In the rows, 128 means zero.
name the system of each run:
trace 1, C (11 x 20):
[[192  72 102 108  88  99  98 123 115 120 112  96 144  44 153 124 131  95
  156 137]
 [133 151 149 124 101 113 177 169 125  88  76  86 125 197 144 116 159 141
  187 127]
 [ 70 138  93 116 174 161 147 135 171 145 102  99  88 135  77 172  99 160
   96 145]
 [139  96 109 107 137 155 127 138 112 110 155 182 162  62 133  98  80 188
  110 129]
 [131 158 178 131 110 137 169 106 126 134 184 165 132 173 164  68 155 109
  122  99]
 [137 163 117 133 158  90  80  93 156 157 147  90 104 133 122 146 147  68
   96  92]
 [152 126 136 133  98  67  88 143 100 100  95 117 161  71 132 176 130 142
  144 138]
 [104 114 150 146 108 149 195 165  88 107 126 107 123 153 130 162 167 136
  173 168]
 [ 89  92  82 118 200 178 112 138 137 156 126 123 115 171 105 132 125 135
  137 141]
 [134 101 119 107 113 130  97 114 172 156 111 199 141 106 146  85  96 159
  116 146]
 [173 143 153 138  91 129 190 100 154 118 142 132  95 118 170  85 120 100
  123 113]]
trace 2, C (11 x 20):
[[103 207 138 131 148 105  65 183 102 108 195 167 126 166 136 114 168 112
  124 108]
 [124 139 178 154 115 118  97  91 119 213 130 155 140  86 102 205 139  97
  152 124]
 [163  41  91 141 120 100 147 109  99 116 121  87 176 116 154 137 181  95
  157 173]
 [ 91 122 109 100 146 129 105 188 149 103  71 121  87 203 164 121 157 128
  181 153]
 [121 119 128 131 136 161 140 125 189 181  88 141  78 109 103 151  49 186
  138 143]
 [176  98 104 150 135 149 195  92 128  81 141 153 157 106 143  73  75 160
   89 128]
 [101 181 159 122 136 124 115 124 113  72 166 142  94 183 155  71 132  98
   69  86]
 [133 181 159 152 109 104  55 122 116 175 164 115 102  90  76 160 107 109
  108  98]
 [170 112 129 166  89 112 137 124  66 110 116 119 207  80 102 163 168 100
  148 145]
 [ 71  91 125  99 126 149 132 160  94 106 104  92 127 183 136 132 209  84
  161 155]
 [100 107  90  87 144 158  80 168 183 199 100 119  91 132 102 133 114 160
  174 146]]
trace 3, S (11 x 20):
[[110 141 128 158 222 139 204  97 115  61 135 193 147 132 165 188 102 152
   84 136]
 [ 41 100 158  57 111  77  76 129 114 134 193 126 137 106 146 131 155 174
   66 134]
 [194 119 115 159 133 101  74 127 139 226 202 144 152 121 135 121 156 106
  197 131]
 [146  90 145 163 149 121 145  46 158 124  51 163 116 187 183 125 135  59
  122 144]
 [ 84  99 116 111  82 102  93 163 136  69  98  70  36 139 146 110 111 130
   94 172]
 [159 149 130 171 117 172 100 206 101 138 140 165  96 104 102 138  64 182
  195 141]
 [110 113 136 158 140 195 166  75 127 141 107 208 176 127  86 111  90 150
   75 135]
 [101 123  83  72 119 132  84 118 124  96 167 110 144 101 115  58 158  91
   44 104]
 [182 196 158 124 101 102  62 152 114 149 122 112 135 109 118 123 147  79
  182  61]
 [152 129 153 190 108 127 191  77 118 132  62  82 142 146  89 182 131  93
  136 135]
 [ 83  99  98 118 147 141 179 165  79  35 146  72 109 149 139 138 157 132
  106 161]]
trace 4, K (11 x 20):
[[109 164 138 104 106 116 117 127 155  97  97 203 133  95 165 115 133 119
   96 133]
 [126 127 180 128  85 118 114 118 119 180 174 100  88 100 120 141 119 125
  140 117]
 [168 118 105 183 170 124 122 131  95  98 148 126 117 144 152 141 123  97
  138 144]
 [ 86 122 142 111 104 126  95 150 116  90  63 157 121 139 140 130 146 115
  127 150]
 [119  97 135 122 106 166 116 156 116 176 148 111 115 118  94 121 109 162
  163 136]
 [160 113 102 170 158 151 143 103 135 125 120 142 140 167 118  95 101 125
  115 132]
 [ 96 124 113  91 104 127 122 112 152 108  89 114 125 118 121 107 143 105
   78 129]
 [150 147 122 113 106 142 137 150 115 135 159  98 126  68  98 126 109 141
  133 102]
 [153 155 147 173 139 113 156 108 100 105 134 122 158 152 116 140 122 126
  114 108]
 [ 80 117 127  97 135 116 132 130 111 107 121 117 150 138 138 151 186 108
  121 136]
 [141 136 124 101 122 141 128 167 132 154 142 146 150 108 133 121 149 146
  185 121]]
trace 5, K (11 x 20):
[[ 93 164 137 114 203  71 111 124 134 102 113 137 143 166 158 190 157 132
  116 112]
 [ 86 117 140  87 125  95 113 166 136 153 173 171 140  96 165 158 160 178
  151 163]
 [153 134 164 161 133 139 151 116 153 186 175 190  96 149 172 121 116 128
  168 138]
 [124 103 122 138 146  98  78  93 168 140 107 129  68 167 175 123 128  76
  112 149]
 [126 109 103 115  98 126  80 170 135 100 115 129  66  68 143 133  91 136
  125 167]
 [131 138 169 182 111 164 121 141  90 115 129 152  82 129 102 125  49 157
  119 126]
 [ 92  94 130 157 147 155  89  98  81 115 139 130 132 166  99 121 124  94
   73 139]
 [126  99  97 105  91 163  94 142  98 110 120 158 172  80 111  87 155  94
  116 142]
 [178 129 157 146  58 153 154 122 112 144 109 107 149 120  98  88 124 111
  159 109]
 [148 113 104 144 145 130 160 113 118 107  96  44 131 170 103 131 144  98
  131 118]
 [109 141  80  80 151 131 140 171 129  77  81 106 164 116 109 137 144 159
  134 119]]
trace 6, R (11 x 20):
[[120 165 127 145  69 104 178 135 145 161  68  79 188 167  73 158 221 106
  169 154]
 [102  92 105  68 170 168 210 173  92  68 122 110 146  80 164 176 161 150
  176 134]
 [138 133 140  76 175  89 136 145 170 155 127 129 166 170 148 108  98 243
  168  85]
 [106 152  89 134 137 110 195 101 223 204 172 125 127 126 109 156 166 150
  105 171]
 [140 118 127 103 167 108 173  84 139  94 179 161 117  47 200 150 111 121
   77 115]
 [146 172 189 146 126  45  90 105 131 133 183 116  98 173 170 114 108 138
  107  86]
 [129 157 126 218 145 111 113 125 114 142 155 130  84 150 116 198 143  78
  124 174]
 [123  66 167 160 144 141 112 107  73  84  82 179 109 135 180 156 100 105
  132 161]
 [108  83 151 128 116 154  81 144 126 148 112 121  76 214 144  71 109 131
  157 140]
 [127 114  57 138 143 194  98 143 170 160  89 126  85 127  82 110 101 101
  130 155]
 [131  93 110  98  84 153 127 101 140  98  70 127 131  72 108  86  83 129
   72 128]]
trace 7, W (11 x 20):
[[141  91 130  78 146  95 158  90 188 110  71 156 127 130 218 110 129 131
  136 125]
 [133 143 117 124 111  79 111 137 177 112 144  63  31 143 152 113 101 129
  100 136]
 [172 159 126 204 146 112  90 140 111 113 106 132 102 115 101 177  51 153
  136 133]
 [121  85 199 167 118 129  99  91  65 123 132 187 147 152 148 122  93 138
  106 135]
 [122 124 129 118 151 159  75 119 100 148 200 142 121 149 135  77 158  59
  114  97]
 [174 152  89 116 134 152 107 113 172 173  82 135 159 126  95  92 145  77
  156  94]
 [156  86 121 134  57 147 185 108 147 119  68  87 131 136 116  82 121 124
  131 151]
 [107 125 127 115 111 163 150 184  77  62 131  60  85 131 101 115 106 149
  130 120]
 [ 79 160 132 115 135 155  98 169 107 140 126 151 150 109  61 159 107 190
  117 121]
 [108 116 128 130 121 141 171 105 127 145 177 195 186  84 125 126 148 154
   91 154]
 [133 155 129  80 150 109 180 112 138 105 171 120 150 114 176 116 184  96
  119  83]]
trace 8, D (11 x 20):
[[ 94 160 147 129  83 111 146 126 191 189 189  96  54 161 125 112 151 121
  113 150]
 [188 154  50 150 205 104 119 134 143 104 128 136 149  93 143 168 132  96
  140 125]
 [105 102 201 107  90  84 117 103 114  91  65 159 131 129 185 143 120 143
  124 134]
 [109 144 134 159 111 149 149 161 118 132 215 120  48 130 132 122 115 132
  113 156]
 [160 137  97 165 199 136  84 126 111 126 125 186 175 142 122 137 113 127
  135 122]
 [ 90  79 155 109  68 123 106 100 133 141  93 157 143 133 146 103 156 105
  105 162]
 [165 135 103 144 103 170 138 150 126 122 162  98  74 112 117  82 113  92
  131 121]
 [144 145 117 154 161 130  97 122 117 103  69 125 147 154  90 141  88 138
  115 108]
 [ 72  92 132 106  92 136 151 127 106 109 121 112 143 110 113 137 151 147
   95 164]
 [153 139 132 120 128 168 160 152 102 136 181 117 137 114 117 100 125 139
  161  92]
 [123 149 131 127 147 114 101 108 154 174 100 119 154 173  93 133 138 134
  134 105]]
trace 9, T (11 x 20):
[[120 112 153 109 143  76 112  77 124 128 152  94 162 193 149  91 151 123
   86  93]
 [110 165 101 125  77 100  77 174 143 129 125 145 109  89 124 138 176  91
  129 170]
 [186 120 157 154 125 153 161 145  89 120 106 122 122 108 143 151 100 128
  202 110]
 [ 89  88 133 128 155 110 163 110 123 116 141  76 128 204 132 131 141 158
  105 147]
 [ 83 148  81 101 144 147  77 167 159 131 101 172 123 109 102 136 131 140
  111 154]
 [175 124 167 129 115 155 145 100 146 175 118 157 126  91 135 117  77 145
  160  97]
 [132 123 119 128 134 110 182  83 147 116 174  83 120 153 147  97 152 100
   81 123]
 [108 174 110 111 132 103  74 162 110  70 114 139 134 106 127 140 150 102
   97 122]
 [156 119 178 162  90 117 118 139  85 150 136 144 136  94 122 164 105 157
  168 136]
 [126  88 105 155 159 150 178 123 114 136 172 110 138 178 135 116 158 122
  140 158]
 [ 87 130 108  89 160 139  69 145 141 113  78 144 128 174 128 113 148 108
  122 120]]
trace 10, S (11 x 20):
[[126  62 122 104 157 155 162 155 104  61 120 136  82 117 204 126  99 144
  155 153]
 [ 91 152 163 118 106 132 109 167 155 158 146 167 102 171 119  91  89 217
  129 134]
 [147 132  63 141 162 157 108 108 179 180 140 178 146  70  91 132 101 130
  104 145]
 [163 119 144 112 124 107 111  75 117  79 123 158 149  90 175  83 107  94
   75  91]
 [126 178 163 159  80  78  76 125 115 127 149  79  90 154 102 124 131 100
   96 110]
 [146 113 113 188 149 146 105 138  72 127 104 109 131 117  90 197 127  92
  164 155]
 [ 96  69 157 128 102 164 166 131  69  88 105 143 157 154 143 111 153 131
  134 158]
 [ 82 130 109  87 111 178 126 176 140 155 161 110 102 169 102  70 163 131
  142 131]
 [157 148  91  91 162 164 121 145 175 162  79 146 148 108 113 118 117 132
  177  90]
 [152 152 129 107  97 104 196  93 171  95  84 123 150  94 135 111 108 145
   92 111]
 [128 185 126 132 137  95 150 142 125  91 194  83  92 106 125 143 119 136
   84 104]]
trace 11, W (11 x 20):
[[158 179 126 121 121 142 165 119 192 157 142 121  94 159 133  71 122 112
  134  89]
 [149 127 100 162 128 118 146  97 135 101  74  62 127 137  87 145 106 111
   93 129]
 [133 106 161 133  70 117  97 164  61  88 116 113 135  98 122 133 116 148
  144 140]
 [ 93 152 164 135 136 177 132 161  99 164 180 161 114 156 106 123 130 150
  153 118]
 [103 118  83 115 186 157 138  95 142 148 131 151 178 134 104 132 158 111
   96 127]
 [143 115 105  76  91 102 137 122 156 107 107 128 158  80 163  99 166 108
  123 130]
 [144 168 144 122  94 118 179 150 164 134 134  79  76 129 133 125 120 147
  154 116]
 [114 129 123 170 153 113 143 132 108 109 110  90 127 154  94 180 104 163
  117 145]
 [ 98 102 148 129 124 112  85 145  75 101 136 171 152 108 146 154 141 139
  119 157]
 [115 141 147 109 147 148 120 132 143 172 183 179 115 122 159 118 147 118
  149 116]
 [149 133  87 129 176 120 146  86 184 152 118 120 140 153 136 116 139 105
  119 118]]
trace 12, R (11 x 20):
[[120 148 171 130  82 126 154 132 139 103 100 176 106 121 156 117 108 147
  121 140]
 [110 120 145 132 143 156 128 121 104 156 176  91  95 153 104 123 113 125
  122 107]
 [143 121  79 143 158 116  84 126 131 119 117 155 158 129 123 127 138 106
  112 144]
 [119 133 167 118  67 126 132 131 135 122  98 149 109 110 146 120 133 117
  135 141]
 [140 121 131 133 138 162 143 138  99 129 153  78 105 138 110 119 112 123
  147 103]
 [125 133  89 132 159 116 103 130 134 112  94 135 162 146 110 130 135 129
  114 131]
 [103 124 144 110  77 127 139 146 137 130 117 146 124 100 130 132 145 143
  129 158]
 [150 123 132 126 140 160 156 133 110 137 169 113 130 121 123 107 111 139
  142 100]
 [128 145 108 119 155 105 112 108 150 132 112 125 161 150 119 123 150 115
  110 110]
 [116 133 129 118  94 103 132 144 136 123 128 126 117  91 142 154 152 125
  132 153]
 [155 129 152 142 137 140 163 132 107 119 151 122 121 126 138 127 100 150
  150 110]]
trace 13, D (11 x 20):
[[126 125 144 131 117 117 187 110 119  95 102 125 158 100 126 159 117 159
  107 133]
 [101 139 168 109 133 135 156 126  96 122 187 109 125 143 138 124 145 133
  117  96]
 [130 159 118 127 141 105  81 158 131 167 163 137 154 140 109 135 154 135
  151 117]
 [143 109 125 138 109 110 135 110 154 162  96 141 147 116 142 154 162 106
  162 159]
 [136 108 136 115 134 135 149 121 138 108 117 100  75 142 175 117 128  95
  147 122]
 [118 152 114 123 161 122  98 165 139  96 118 134  88 142 133 131  88 164
  120 127]
 [108 116 124 140 127 129 148 121 136 127 131 178 147  95 123 150 109 171
   98 165]
 [136 114 148 130 122 142 156  93 112 132 177 148 144 129 150  91 139 107
  105 114]
 [135 167 128 132 116 110  68 133 129 135 141 124 127 152 109  94 145  91
  114 100]
 [141 129 110 154  91 114 104 137 125 126  89 117 131  92  99 163 134 108
  135 159]
 [138  88 148 142 125 150 172 125  87 100 107  99 112 132 143 141 115 121
  152 133]]
trace 14, T (11 x 20):
[[112 126 197 157 102 120 121 117 111 168 150 138  90 146 136 157 123 126
  144 140]
 [144  95  64 155 169 146 123 136 125 123 147  99 112 138 119 130 131 105
  133 157]
 [121 121 139 122 125 128 105 128 134  93  63 162 129 164 148 102 105 139
  122 131]
 [101 127 150 134  88 156 134 120 138 160 135 118  78 109  98 130 102 127
  107 138]
 [164 139  81 144 145 150 152 121 130 107 136 108 145 115 102 103 109 124
  109 113]
 [112 141 157 118 105 105 126 106 114 103 108 149 167 140 128 115 143 128
   94 117]
 [115 136 136 121  90 140 113 152 102 149 164 118 127  95 102 133 159 113
  135 133]
 [170 131 115 143 141 127 137 144 112 128 130 109 161 146 124 122 145 127
  174 118]
 [ 94 109 142 110 126 109 139 125 135 127  96 117 137 163 143 138 165 130
  136 146]
 [104 126 110  93 130 149 119 165 144 140 124 116  95 101 120 138 122 146
  148 134]
 [156 142 129 131 151 125 159 122 156 137 123 126 128 132 129 128  95 165
  142 108]]

runs to name:
trace 15 (2 x 20):
[[ 79 122 192 120  81 137 171 122 153 207 174 124  99 168 119 118 130 180
  141 141]
 [180 136  36 149 191 141 138 108 168 143 158 134 149  98 118 120 134  92
  116 128]]
 => C
trace 16 (2 x 20):
[[107 131 121 125 108 115  57 175 104 124 127 132 121  95 100 146 109 164
  125 151]
 [152  97 131 177 107 153 184 118 114 147 132 149 154 121 118 135 125 147
  151 169]]
 => D
trace 17 (2 x 20):
[[151 168 143 165 118 111 139 134 139 121 109 189 122 115 167 162 154  88
  160 152]
 [118  71 159 128 149 137 128 113  74 111 138  88  89 130 161 154 118 101
  140 123]]
 => T
trace 18 (2 x 20):
[[146 163 144 169 158  94  94 111 136 113 121 176 135 187 147 110  99 137
  108 117]
 [120 132 158 171  92 109 112  93 119 121 133 141  87 100 133 157 110  96
   77 154]]
 => C
trace 19 (2 x 20):
[[ 90 184  73 156 132  87 177 176 176  85 100 168 135 120 132 197 166 160
  110 217]
 [129  89 188  98 162 165 176  90  91 121 160 191 124  51 204 160 106 116
  137 103]]
 => D
trace 20 (2 x 20):
[[111 171 118 130 143 106 141 117 174 185 173 129 135 151 113 135 166 126
  118 126]
 [144 100 111 103 175 102 120  99 142 131 109 120 135  96 166 165 139 102
  138 122]]
 => S
trace 21 (2 x 20):
[[ 92 127 179  81 161 159 171 151 104  91 144 178 109 122 192 133 114 166
  151 105]
 [128 132 146 152 167 114 130  94 154 199 215 117 108 174 123 121 107 156
  116 112]]
 => C
trace 22 (2 x 20):
[[125  45 115 127  77 153 102 155  81  79  76  89 130 166 112  68 110 148
  137 163]
 [ 85 164 131 142  77 191 158 172 149 142  85 123 108 179  50  94 111 165
  129 146]]
 => T
trace 23 (2 x 20):
[[128  90 102 149  50 116  96 128 190 189 117 165  77  84 147 121 141  94
  134 220]
 [182 125 126 146 145 203 196 141 105  67 109 109  66 132 159  88  84  84
  160  96]]
 => T
trace 24 (2 x 20):
[[116 114 165 166  95 179 143  94 137 170  67 134 109 177  80 111  91 125
  126 135]
 [121 106  40 119 141 168 127 156 126  67 105 103 128 114  96  92 121 125
   85 150]]
 => S
trace 25 (2 x 20):
[[ 87 111 112  95 127 174 133 148 123 120 115 137 134 155 124  98 169 106
  134 134]
 [108 125  87  83 127 159 134 147 165 140 115 118 118  90 109 123 134 137
  130 131]]
 => W
trace 26 (2 x 20):
[[135 111 108 154 167 141 165 134 124  88 147 174 114 160 184 109 133 122
  131 161]
 [ 81 131 161 126 158 140  70 120 117 125 110 144  76 164 136 138 107 105
  104 113]]
 => T
trace 27 (2 x 20):
[[142 142 123  81  93 113 133 113 162 130 102 145 205 102  96  68 100 198
   92  92]
 [118 189 158 101  73 129 196 108 151 165 180 144 157  80 114 120 187 105
  110 101]]
 => T
trace 28 (2 x 20):
[[125 114 171 190  72 213  83 119  65 170 132 147 117 131  37  92  72 112
  112 124]
 [134  65  62 166 130 176 104 117  83 132 115  67 180 173  38  87 151  94
  114 152]]
 => D
trace 29 (2 x 20):
[[111 134 171 120 130 125 197 130 128 110 151 151 106 126 181 146 130 156
  137 133]
 [ 93 117 126 111 163 117 119 121 154 171 173 112 108 154 126 137 114 176
  112 132]]
 => S
trace 30 (2 x 20):
[[121 188 130 109 137 123  34 157 179 200 106 130  98 195 100 103 142 107
  167  95]
 [190  99 108 144  87 104 159  84 194 165  54  91 106  75 139 162 111 102
  162 156]]
 => T
